Look-ups in named tables: a row name and a column name give one cell, copied from the table.

Table lunine
|  | mev | dezom |
|---|---|---|
| pafo | -22.14 | -36.54 |
| dis | -27.24 | -35.77 |
| murofut | -18.89 | -34.54 |
| muf | -11.56 | 27.55 |
| zafum | -32.58 | 96.14 |
| diveran | -10.62 | -2.29 |
| veb | -1.73 | -71.11 |
| tumubu | -26.65 | -18.27 |
| mobo | -21.09 | 23.76 |
| filurin | -15.13 | 17.09 |
| kobi | -13.04 | 1.28 |
| nad | -13.26 | -42.63 |

dezom of mobo = 23.76
mev of tumubu = -26.65
mev of zafum = -32.58
dezom of muf = 27.55
mev of dis = -27.24
mev of veb = -1.73
dezom of dis = -35.77
mev of diveran = -10.62
mev of murofut = -18.89
dezom of filurin = 17.09
mev of pafo = -22.14
mev of muf = -11.56
mev of kobi = -13.04
dezom of nad = -42.63
mev of filurin = -15.13
dezom of zafum = 96.14
mev of mobo = -21.09
dezom of murofut = -34.54

viker:
	mimudog	fufonid	piduka	kigaf	guruvun	sikasev
gan	90	98	114	132	132	125
relide	159	202	116	113	108	6
pup	96	149	129	147	100	88
tev	144	135	134	113	90	93
bibapi	189	146	133	90	78	71
pur	50	19	109	132	146	254
votolor	128	120	92	95	151	135
dur	86	139	136	157	90	104
safa	35	87	90	146	169	194
nokud	209	149	126	73	94	52

What is the kigaf of gan in viker?
132
What is the guruvun of gan in viker?
132
What is the mimudog of relide in viker?
159
What is the mimudog of safa in viker?
35
What is the kigaf of dur in viker?
157
What is the fufonid of votolor in viker?
120
What is the fufonid of pup in viker?
149
What is the piduka of safa in viker?
90
What is the piduka of pup in viker?
129
What is the sikasev of safa in viker?
194
What is the kigaf of relide in viker?
113
What is the kigaf of tev in viker?
113
What is the piduka of pur in viker?
109
What is the guruvun of bibapi in viker?
78
What is the fufonid of gan in viker?
98
What is the mimudog of nokud in viker?
209
What is the guruvun of pup in viker?
100
Row with the largest guruvun: safa

Table rugusaz
         fafede    bip  solezut    vot   vufo    gaf  fabidat    pap
zunuva    78.65  77.76    73.58  58.71  65.45  40.18    16.33  19.68
dofirev   73.07  54.78    81.71  59.19  65.95  44.25    16.82  21.72
zuduv     47.66  74.03    70.37  11.09  52.42  27.38    40.35  79.27
guliva    70.03  88.63    30.09  60.27  68.05  79.37    19.61  15.77

bip of zuduv is 74.03
fafede of dofirev is 73.07
pap of dofirev is 21.72
vufo of guliva is 68.05
bip of guliva is 88.63
fabidat of dofirev is 16.82
pap of zuduv is 79.27
solezut of zuduv is 70.37
vufo of zunuva is 65.45
fabidat of zunuva is 16.33
vot of zuduv is 11.09
pap of guliva is 15.77
solezut of guliva is 30.09
solezut of dofirev is 81.71
pap of zunuva is 19.68
bip of dofirev is 54.78
vufo of zuduv is 52.42
vot of guliva is 60.27
solezut of zunuva is 73.58

pur:
         pasagad  renugem    nem    rir
vivinem    7.088    6.446  4.745  4.024
lunis      6.422    5.984  7.743  5.814
bep        6.862    8.744  3.916  3.603
sorelad    6.473    8.981  2.271  7.648
dor        7.326    6.142  4.159  4.861
nafetup    5.825    2.952  7.250  5.259
bal        4.774    5.985  6.425  8.046
desodu     6.837    4.047  6.317  4.690
lonave     5.014    5.386  8.806  8.519
bigeze     5.664    5.149  5.464  6.494
kep        7.093    6.275  5.455  7.976
nodusa     5.401    6.642  5.943  4.065

pasagad of bigeze is 5.664
rir of vivinem is 4.024
nem of nafetup is 7.250
nem of desodu is 6.317
renugem of nafetup is 2.952
rir of nodusa is 4.065
renugem of bep is 8.744
nem of kep is 5.455
nem of bep is 3.916
renugem of lunis is 5.984
pasagad of lonave is 5.014
renugem of nodusa is 6.642
nem of bigeze is 5.464
renugem of bal is 5.985
pasagad of dor is 7.326
pasagad of vivinem is 7.088
rir of bigeze is 6.494
renugem of desodu is 4.047
rir of lunis is 5.814
pasagad of nodusa is 5.401

